A hidden rule labels the rows of this table. It goes by one to three of the table's principal directions, not those with the most spread.
[-36  -4  -3  15  35  32 -10  45  33 -41 -29 -36  45  67 -30   5  20  43
  28  46   5 -18  -4  -3  21   2  -3 -14  72 -13  -7  52  17  -5  -6  12
 -27 -15 -53   2   7 -21  43  26 -15 -29   7   7] 1
[ 17 -11  -4  29  26 -27  -2   9  -6 -35  40   0  -7  17 -25   7   0  29
 -18   7  63  18   7   6  49  30  42  16  35 -16  11 -51  54 -24   8 -45
 -13 -50   5  26 -53 -12  -3  78 -19   5  -4 -29] 1
[-31   4  18  37 -25  50  30  33  17  -3 -49  12  18  41   2 -20  17  -9
  19  12 -21 -23   9 -17 -28 -26  11  -6  42  19  -2  33 -14  -7   5  26
 -13  16 -23 -21   9  -2 -15 -31   1 -18 -15 -48] 2
[ 14  31   2 -51  70  55  30 -70 -43  33  23 -33  19  17   5  25 -34   5
 -57 -37   9 -66 -21  -1  20  73 -27 -43 -17 -21 -43   4  47   0 -35  13
  73  -3  -3  26   4  40   8  77 -29 -34  15 -26] 1
[-19 -11  11  -4 -63 -11  -3  16  15   0 -33  26  16 -16  13 -14  -1 -22
  18  11 -20  26  10   7  -2 -58   2 -24   6   0  33  42 -65  18  18  40
  -2  36  39 -41   8  29 -26 -72 -10 -21 -13  35] 2
[-18 -15 -57  10 -74 -36 -35 -27  45  -4  95  -6 -82 -93  89  18   7  -1
 -15 -46  -6  48  64 101  26 -20  60   6 -57 -41  16 -54  61  -7 -31  56
  52  16  47  40   7  12 -24  19  -1  70  18 -17] 0
[  3   8  -2 -22  51   5 -11 -45 -13   8  61 -27   4  -3  -2  26 -16  22
  -1 -23  27 -29 -21  44  23  47 -12   6  -9  -7 -14 -29  39 -10  -8 -46
  28  -9   7  63 -26  10   8  79  17  23  19 -10] 2
[  4  19 -40 -19   4  34   6 -58 -22  63  10 -24 -26 -36  31  11 -14 -18
 -16 -40 -55 -45   0  -4 -39  44 -13  -6 -71  -9 -17   9  17  12 -15   5
  51  24  -5   9  36  26  -7 -15  13  25  33 -28] 0
[ -2  -4 -35  33 -30  47   5  12  10  16  -5 -43  11  38 -56 -18  20   3
  50  45 -37 -61  20 -56 -23  16   0  -3  49  28   3 -34 -20  -2  -8 -30
 -50  26 -33  -8  26 -13  14 -17  49   6 -16 -42] 1
[ 14 -42 -86  17 -65  21 -43 -18  39  -5  39 -85  14  14 -63   4   7  60
  31  68  24 -44  57  -4  77  38  30 -96  93 -36  26 -75  10 -24 -41  24
 -74  18  13 -23  16  21  46  26  19   6 -11  -9] 1
[  15  -36   33   -6  -68  -59   15   83   31  -20  -78   63  -12  -16
   27  -49   25  -20  -20    3   -1   59   31   -3  -48  -73   36   -9
  -19   36   -1  -13  -38  -44   -1   84  -55   19   14  -50   44  -41
  -10 -113   14   18  -35   32] 1
[-24  16  26 -54  44 -18   1   6   0 -43 -58 -32  97  65 -35  23 -43   1
 -10  10  19  -9 -28 -19  64 -25 -37 -28  11 -42  10  99 -36  45   0  14
   9  -5  -3 -24  -4   8  10  23 -30 -53   1  77] 0
[ -7 -19  34  35  -7 -29  12  59   5 -49 -13  51   4  11 -32 -23  25 -21
  28  23  20  34  -7 -18 -29 -48  17  66  34  44  15  -9 -32   3  62 -49
 -19  -2  13   0 -33 -33 -32 -31  -5   3 -23   4] 0
[-24 -26 -61  17 -82 -62 -50  -2  17   0  43  -6 -12 -54  40   7   4  -8
  38  -6 -60  29  17  41 -10 -39  32  27 -47 -24  39   1  -8  29  19 -10
   5  24  37  18   0  -2  -6 -31  54  46  34  16] 2
[ 13  -2  36   3   3 -12  19  29 -15 -12 -27  47  -9  -5   3 -14  15 -22
 -24  -3  11  25  -9 -16 -28 -20  -1  13   4  21 -12  -3 -11   2  15  16
  -1 -12   4 -19  -4 -18  -7 -33 -27 -23 -19   5] 1
[-13  -8  20  26  22 -22  15  42   0 -23 -11  61 -15  -4  57 -16  21   8
 -24 -10  18  41 -22  23 -31 -12  45  31  -8   5 -22   9  58 -40  27   7
  26 -36   0  19 -36 -16  -1  16 -26  -7  20 -27] 1
[ -7 -33 -37  25 -57 -32 -29  32  15 -39 -10  -6  -2 -13 -26   8  46  11
 -10  17  38   4  22  28  36  10  53 -28  40 -40  39 -22   9  15  11   2
 -34 -22  42 -23 -14 -12  -3 -18 -20  15   6  12] 0
[ -2 -26  -9  16  23 -26 -32  19  10 -54  23  -7   8   5 -17  20  21  52
 -12  20  63  26  -4  45  50  21  26 -17  56 -36   8   0  43 -11  10  -2
 -12 -44   8  14 -34  -8  26  48 -41  -5  16  18] 0
[ 33   2  50 -35  51  10  41  13 -23  19   7  53 -25 -14   3 -25  18 -27
 -23 -25   7 -14 -25  -4 -81  16 -17  47 -24  81 -55 -71  12 -42  12 -14
  29  20  -3  45  14 -34  -6 -13  13  11 -22 -17] 0
[ -3   4   0 -83  64  -1 -25 -30  23  19  34 -19  -7 -30  40  11   2  25
   8 -17 -11   3 -20  63 -12  11 -60  -9 -38  16 -36   1  31 -32 -29  34
  29  24 -19  58  39  -5  50  26  20  16  17  45] 2
[   6  -53   20   38  -97    9   10   53    7   -8  -26   46  -17   -2
  -28  -13   35  -40   -4   -5  -43    6   61    9  -43  -43   30    4
   36   33   31  -15  -72   33   21   63  -40   40   23  -50   38  -39
  -43 -124   -7   10  -42  -17] 1
[ 15   9 -49  -1 -18  62  -8 -62  17  50  67 -62 -52 -20 -31  13   5  -2
  33  -2 -43 -39  50  -6  11  38 -30   8   2  18  18 -59  -7  10 -34 -13
   0  52 -24  18  52   9  -9  14  38  42 -18 -43] 1
[-22 -16  35  49 -19 -40  15  58 -20 -34  -1  80  -9 -16  43 -10  28 -21
 -22 -30   9  36 -18  42 -49 -26  68  55  -8   7   2   8  26  -2  53 -19
  36 -32  35  29 -54 -19 -41 -16 -20   6  16 -31] 1
[-23   2 -56 -19 -30  47 -24 -27  38   7  37 -87  16  15 -34  19   0  13
  42  23 -55 -44  44   5  36   3 -26 -23  30 -15  21   8 -19  32 -38  28
   7  62 -23  10  63  11  15  10  28   7  -7   7] 0
[ 28   2 -20  -7   9  15   5 -52 -41  42  43 -19 -33 -28   7  19  -5  -6
 -43 -53  -5 -51   8  21 -15  73  11 -11 -47 -12 -20 -52  41   0 -26 -15
  22 -14  11  29   6   5  -7  25  16  40  19 -45] 1
[  2 -17 -24 -26  37  16 -10 -18  15  -9  15 -28  39  47 -45   3  -7  23
  35  44   3 -19  -6 -27  40   7 -35  -5  53  12   9 -15   4 -10  14 -23
 -27  15 -15   5 -10  -7  33  51  13 -30 -11  -1] 2
[  33   35   18  -49  117  117   52  -72  -50   83  -10  -24    4   42
  -17   -1  -26   -4  -15  -12  -32 -113  -48  -67  -64   95  -78  -11
  -30   54  -87  -11   15  -26  -23  -29   33   21  -60   11   34   13
   30   31   17  -22   11  -43] 1
[  46  -19   65   28  -63    9   35   59   15  -12  -53   31  -21   25
  -76  -31    8  -21  -14   22   11   57   76  -51   15  -49    3  -11
   68   45   48  -17 -103   -1  -12   66  -75   30  -16  -83   55  -18
  -51  -99  -32  -20  -98    6] 1
[-16  34 -27 -34 -15 -10 -33 -81 -14  38  30 -27   8 -57  41  33 -29   0
  12 -30 -28   9 -35  44  30   2 -36 -14 -54 -45  30  59 -21  43   1 -13
  69  30  37  15   0  70 -14  18  16   4  45  37] 1
[-30  18  55  14  36 -11  28  60 -10 -36 -41  57   7   9  45  -8  25 -15
 -33 -26  10  26 -35  22 -49 -24  22  41 -12   6 -32  54  31  -1  21  15
  49 -34 -13  21 -18 -25 -11  -7 -41 -20  13  -4] 1
[ -10  -57   -8   40 -105   14  -22   52   44  -15  -49    4   12    5
  -41  -21   43    8   46   44   -4  -17   43   16  -20  -39   22  -55
   79   19   28  -15  -73   -3    9   52  -99   38   20  -58   30  -20
    4 -116   21   22  -28    7] 1
[ -4 -16   7  -9  23 -44 -12  47  14 -52  22   4   2  17  -1   4  21   9
 -15   3  24  21   6  24  13  -9  18  27  12  -3 -14 -33  45  -6 -11   5
 -13 -34 -11  35 -12 -57  29  38  -3   2  -8  17] 3
[ 19  -5  17  31   5  98  43 -16 -27  50 -30  16 -10  37 -37 -18   8 -17
   6  18 -16 -74   0 -60 -44  44 -10 -20  35  44 -20 -21 -33  -9  12 -20
 -28  15 -12 -46   1  12 -15 -38  -4 -21 -18 -62] 2
[ -7  -1  23  14 -12   6  10  33  -3 -24 -27   9  18  26 -10  11  -6  -3
 -42  -3  20   8  22   6  31  -2  32 -32  34 -34   9  27  -2  23 -14  54
   7 -22   5 -29  -5   0  -9 -12 -67 -40 -14   8] 2
[ 29 -22 -35  10 -24  62   5 -43  10  52  33 -40 -18   5 -34 -19  -4  25
  38  26 -13 -64  33 -22 -13  42  -8 -46  35  39 -11 -79  -8 -53 -25  -8
 -52  42 -10   0  26  21  13  -1  57  30 -18 -58] 1
[-21   8 -38 -29 -23 -23 -17 -37   4  19  60 -18 -15 -43  45  16 -17 -20
   0 -36 -35   2  19  45  15  -5  12   9 -58 -27  18  -9  24  20 -13   4
  57  20  35  44   0  24 -17  25  13  21  17   1] 2
[ 44  11  -9 -23  43 -14   8  -5  -1   4 -12 -21  -7  22 -55 -24  -2   6
  19  45  17  11  -8 -91  15  11 -43  20   2  34  -1 -41 -12 -28  -4 -57
 -55  -9 -37 -21  13 -17  24  25  32  -6 -28  19] 1
[  0  31   4  19  41 -17   7 -20 -27  -9  23  -9  -1   2   4   9 -24  -4
  -5 -18  38 -18 -32 -17   0  22   4  32 -28 -10 -28 -24  42   4   0 -73
  11 -49  -5  35 -54  -4   2  65   9  18  16 -22] 2
[-10  -9 -66  -8  18  48  -9 -44  15  19  21 -61  25  28   0  11 -13  42
  10  16  -9 -68   7  -1  23  51   5 -51  22 -25 -25 -17  61 -29 -25  13
   3  12 -18  17   8  17  43  61  18   3  29 -44] 1
[  1  12 -16 -61  32   8   8 -39 -18  43   4  -3   0 -10  25   9  -3 -26
 -18 -31 -37 -34 -22   4 -14  31 -23  10 -67   1  -7   1  15   8  -2 -13
  47  20  13  19  17   6  -2  15  23   3  22   6] 2
[ 47  44  40 -58  30  38  27 -80 -62  72 -33   3 -17 -39  -1  12 -26 -39
 -43 -50 -36 -19 -33 -37 -38  28 -96 -18 -71  17 -21  47 -68  43 -16  17
  41  30  -8 -42  58  40 -20 -53  -3 -16  -2  29] 1
[-27   2 -28 -27 -34  -7 -31  -9   2   0 -21 -31  15 -24  35  35  19  -1
 -28 -34 -39 -20  -5  58   3   7  -4 -36 -37 -58   1  65   3  53 -28  63
  34  10   9  -7  47  -1  17 -30   3  11  43  40] 1
[  7  12  13 -52 113  65  16 -27  12   4  25 -50  22  56   3  18 -41  59
 -40   3  45 -43   2  16  49  68 -16 -62  24 -17 -64  -1  74 -58 -64  52
  31 -16 -48  34  11  16  54 102 -50 -33   4   0] 1
[-14 -11 -18  30 -26 -10 -11  49  24 -32  26 -21   7  26 -33 -12  16   9
  39  43 -20   8  24 -18   6 -20  29  34  39  11  18 -21  -8   2   2 -26
 -18  11 -16  18   5 -23   5   7  24   1 -14   3] 2
[ -2   5 -21  -3  13  75  18  -7  19  35  12 -38 -20  22 -14 -18  16  13
  22  24 -29 -52  28 -25 -17  36  -9 -24  22  27 -18 -25  12 -37 -34   8
 -12  24 -38   5  41  11  16   6  16   0 -14 -39] 2
[-11 -17  59 -10  -1 -79  -4  45  12 -49 -43  78  23 -16  42 -12 -18  -9
  -9  -7  37  93 -24  30  -3 -88   1  17 -12   5   4  51 -26  -6  43  38
  -3 -16  30 -17 -37 -12  -9 -40 -36 -19  -7  60] 0
[   2   -2   13   48  -42   34   19   69   18  -17  -95  -28   35   77
  -94  -29   24    3   31   65   -2  -24   30  -90    6  -14    6  -28
   84   14   31   25  -74    9   -9    1 -102    1  -46  -80   37  -21
   -1  -69    6  -25  -47   -1] 2
[ -7  -3  15 -47  18 -62 -12  42  37 -46 -11  11   5  -9  41  -8   6  13
 -21   1  28  61   2  31  18 -48  -2  -3 -18  -7 -20   5  31 -30 -27  63
   0 -12  -7  14  17 -30  35  13 -10  -5  -9  60] 1
[ -7 -17 -35  11 -19 100   9 -39  26  59  19 -19 -57 -10  40   2  24   7
   2 -19 -49 -63  46  32 -38  43   2 -37  -6  15 -30 -29  33 -32 -39  63
  -2  37 -26  -5  52   3   9 -22  16  37   9 -77] 2
[ -5   1  25  -9  30 -39 -11   1  -4 -32  33  11  20  -8  25  15 -34  28
 -26 -15  51  44 -10  51  44  -8  20 -14   7 -32  -3  16  34 -14  -2  18
  37 -30  22  35 -43  23   3  55 -46 -19   9  24] 2
[  2 -27 -42  10  12   5 -36 -19  22  -8  72 -33 -31 -24  19  18  15  50
   6  -3  11  -9  18  63   6  36  14 -12  13 -12 -26 -48  68 -34 -23  15
  -3  -9 -14  51   4 -15  42  49  13  44  26 -24] 1
[ 30  21  34 -18  27 -22  24  -5 -39  25  20  59 -55 -59  21 -11  27 -52
 -26 -49   2   7 -33   5 -81  13 -17  75 -63  57 -32 -70  14   0  20 -47
  42  -2  15  46  -4 -33 -24 -19  14  31  -8 -15] 1
[  7  48  35 -79 124  49  41 -54 -35  38 -19  -8  43  48 -13  11 -44 -11
 -25 -14  17 -45 -56 -39  24  51 -62  -4 -25   8 -26  32  14  -6  -1 -40
  59  -2 -15  18 -17  34   2  76 -30 -58   3  11] 2
[ -5   0 -36  -6 -49 -92 -58 -17  15 -11  63  15 -48 -99  68  13   0  -5
  13 -14 -10  93   0  54  16 -51   3  31 -61 -31  29  -8  10  23   6   3
  27  -6  41  22 -15  10   5  -2   9  29  24  55] 2
[   1  -23  -37   17 -102  -38  -29   -9   25    0   10   15  -33  -52
    9    1   21  -21   12    2    4   38   37   27   37  -35   29  -11
    0  -21   64  -36  -31   22   12   13  -28   21   62  -38   -7   11
  -33  -43   10   27  -13    8] 1
[ 34   4  26  13  72  74  47  -1 -33  27  17  24 -17  22 -35 -28  32  11
  -3  14  29 -68 -35 -34 -72  72  -7  20  49  80 -67 -92  44 -65  15 -56
   8  -1 -26  44 -13 -15  14  34   7  -7 -13 -79] 1
[ 26 -10  33  -6  -4  34  17  22 -31   6 -60   5  28  41 -55   7  15   0
 -48  10   9 -29   1 -25  15  36  -3 -58  49 -13   9  25 -43  26 -12  41
 -26  -9  -1 -62  25  -1   2 -45 -43 -52 -19  19] 3
Which label does each new row get?
[-48   5 -16  45 -27 -36 -33  12 -23 -10  -4  26  10 -43  91  24   0  13
 -25 -35 -18  23 -38  70 -23  -5  55 -13 -41 -74  -5  90  46  31  18  23
  60 -50  28  15 -44  28   8 -11 -36  -5  79   5] -> 2
[-45 -34 -76 -22 -40 -32 -62  -8  75 -24  44 -47  11 -20  81  15 -10  72
   9  22  15  32  32  98  90 -14  57 -84   3 -83  16  19  71 -49 -42  85
  10   4  32  16  -4  40  48  59  -2  10  46  37] -> 2
[  23  -29   57   66  -97  -31    8   -6  -34   23   -2  123  -67  -99
   41  -21    5  -53    5  -37    2   69   -4   31  -76  -62   20   33
  -29   47   29  -11  -91   15   79  -13   -5   17   85  -47  -45   28
  -88 -127   -9   35  -11  -14] -> 1
[ 65 -22  40  -2   4  -4  39  52 -38   0 -54  50 -22  18 -83 -37  52 -43
 -23  22  -2  -9  -2 -91 -67  12 -19  43  19  80  -9 -67 -57   1  29 -34
 -62   3 -13 -49  35 -67 -12 -81  15  -8 -52   3] -> 0
[ 36 -16 -12  36 -69 -44 -12  16 -24   7  16   6 -37 -34 -40 -15  18 -31
  18   8 -27  10  19 -41 -36 -11  10  37 -20  25  24 -58 -56  30  10 -53
 -55   1  15 -21  11 -28 -18 -63  56  40 -18   7] -> 2
[-19  14  -3  22   8  73  16 -22   7  17   6 -14  -5  13  21  12  -1  10
  -7 -16   5 -55   2  24 -11  32  10 -24  19  -6 -36  -6  38 -11 -22  27
  28   8 -15  14   1  10   4  22 -15   6  12 -56] -> 1
[ -5  -9 -47 -27 -10 -72 -50  -6  31 -22  11  -2 -30 -60  60  10  18  18
  -6  -1  18  57 -12  43  24 -18   5   0 -55 -40   1   0  42  -9  -7  18
   1 -19  20   1   1 -12  35  12   9  34  39  58] -> 0
[ 11 -18  52   0 -15 -99   4  67  -6 -48 -25  93 -37 -49  58 -17  24 -39
 -41 -39   1  98  -7  23 -63 -77  14  71 -63  26 -18   4  -1   5  28  38
   4 -28  12  -2  -1 -66 -13 -65 -10  20  -8  38] -> 1
[  7  31   2   3  -8 -27  -6 -16 -53  15 -30 -16  35  -9 -20  11 -42 -26
  -4  -5 -35  -6 -32 -59 -17  -7 -29  -1 -41 -26   5  67 -57  71   9 -30
  15 -13   1 -31   0  25  -2 -41  -4 -28  19  46] -> 1
[-19 -23   2  12 -43  15  17  51  11   0 -64  14  10  31  17  -9  32 -12
 -30 -13 -22 -35  19  14 -24   7  55 -25  -9 -14   0  21   2  -5 -11  49
 -18   1   5 -34  27 -26 -12 -55   7  11   9 -16] -> 2
[-10   2 -73  -5  20  15 -29 -54  20   6  89 -65 -21 -16  -3  16   3  28
  41  14   0 -38   5  17  27  42  -4  15  -4  -9  -5 -58  59 -16 -11 -62
  15   8  -3  60 -11  10  23  89  43  43  27 -27] -> 0
[-50  -2 -11  22 -23  24  11  13  -3  -1  -1  19 -20 -20  63  14  32 -35
 -22 -56 -52 -35   8  55 -63  -2  35  26 -45 -14 -21  36  39  34   8  33
  62   1   8  26  10 -20 -24 -31 -11  28  36 -46] -> 0
[  26   64   34  -52  127  124   72  -81  -66   94  -33   -8   26   47
   -9    3  -46  -13  -31  -30   -6 -126  -84  -71  -67  112  -68   -1
  -45   47  -96    4   30  -27   -6  -57   79   13  -48   26    4   31
   11   51   -9  -32   27  -52] -> 0
[   8   55   28  -92  109   30   63  -86  -50   64    3   35  -20  -23
   63   16  -38  -72  -66 -101   -6  -54  -56    1  -45   52  -40   57
 -127   23  -56   -8   51    3   10  -43  127   13   21   52  -11   13
  -48   54   -9   18   27  -27] -> 0
[ -1   9 -27  19   6  -9  -9 -17  21 -25  39 -46 -17  10 -31   8 -17  13
  23  15  26  14  33 -20  58  -1   3  19  11 -18  25 -18  12   4 -11 -42
 -21 -17 -15   7 -15   3 -11  56   3  24 -14  -8] -> 0
[-28  25   8  16  64  13  11 -30   2  -6  33   5   3  14  52  19 -40  28
 -15 -26  50  10 -20  39  45  23  31   5 -11 -37 -11  25  79 -32   4 -25
  55 -45   1  44 -72  37 -13 105 -43  -5  31 -42] -> 2
[-12   1   9  18  32 -10   2  45   9 -38  -1  -3  19  32   3  -6   3  32
 -12  18  38   7  -4   6  12   6  35  -9  35 -14 -25  -3  53 -31 -13   9
  -4 -43 -21  24 -25 -15  30  44 -28 -19   3  -6] -> 2
[ 46  16 -34 -14  -9 -15  14 -64 -28  47  35 -13 -25 -43 -23 -14 -34 -20
  -4 -11  32 -26   2 -46   5  39   6  -5 -39  15   4 -99   6 -24   0 -69
   5  10  44  11 -23  38 -28  25  26  32 -11 -28] -> 0
[ -4  -1   3 -12 -17  11  33 -16 -40  36 -38  40  -5 -24  40 -10   2 -53
 -33 -48 -48 -39 -15 -11 -77   2   3   3 -68  13 -24  24  -8  19  23  15
  42  15  29 -17  11   7 -31 -62   4   5  21 -27] -> 0
[ 12 -17   9 -20  -7 -41   0  11  12 -18   6  34 -31 -42  36 -14  11  -3
 -25 -15  21  51  15  27  -9 -28   9  -1 -23   9  -8 -18  17 -30   1  42
   8  -2  22   1   7  -5  -5 -15 -17  12  -9  16] -> 0
[-19   0 -38  13 -14  -2  -2  -8  35   6  20  12 -27 -24  38 -25  -7 -10
  48  27 -17  24  10 -25 -15 -41   3  26 -15  21  -3 -21  17 -26  20 -13
   4  18   3   2 -17  11   3   2   8   7   0 -19] -> 0
[ -8  34   2 -27  40  27  16 -55 -23  31  25  17 -25 -34  38   7  -3 -33
   5 -28 -35  -5 -41  -5 -35   4 -47  49 -58  20 -17  28   1  22  26 -39
  80  23   5  22  -2  27 -24  17   3  -4  23  -5] -> 0
[ 41  24  58 -18  47  62  57  -9 -37  40 -37  31 -16  16 -45 -12  -3 -40
 -31 -15   8 -35 -11 -59 -44  34 -38  15   0  57 -27 -25 -41   3   5 -12
  14  18 -17 -24  23  -5 -30 -38 -32 -22 -39 -16] -> 0
[ 20  42 -14 -63  72  17  34 -86 -23  53  32  -4 -17 -13  16   1 -40 -32
 -13 -32  14 -31 -28 -34  15  43 -32  31 -76  16 -13 -48  38 -20   4 -71
  64  13  19  34 -25  35 -28  82  13   7   4 -26] -> 0
[-18   1  16   9 -37  -7 -23  12   4  -7  -1 -11  15 -28  15   8  -5  24
   2  -6   3  15   5  55   0 -17   6 -50  18 -25   5  48 -26   9 -19  52
   9   6  13   3  14  34   5 -38 -19  -3   9  33] -> 2
[ -9  10  18 -14   3 -37   7  40  20 -36 -37   7  21  15  -8 -11  -1  -6
  -5  11  26  39   1 -13  24 -37  10  12   3  -7  17  25 -11  -1   4   8
  -1  -5   1 -11   2  -9 -11  -3 -18 -12 -16  38] -> 0
[  0  26   6 -30  16  37  38 -53 -29  24 -17  -2  13  -1  17   2 -38 -29
 -32 -22   3 -40 -14 -32   3  12 -18 -33 -34 -12 -23  29  -8  13  -4  11
  56  14  26 -27  -5  53 -28   9 -30 -29   6  -6] -> 0
[  3 -11  -4 -14 -45   7  12  -7  -6  17   5  24 -25 -35  17 -18  28 -36
   3  -7 -38  -9   6  -1 -42 -20  -9   6 -19  31   0 -20 -29   7  11  12
  15  39  31 -11  24   6 -21 -49  25   4 -10  -5] -> 1
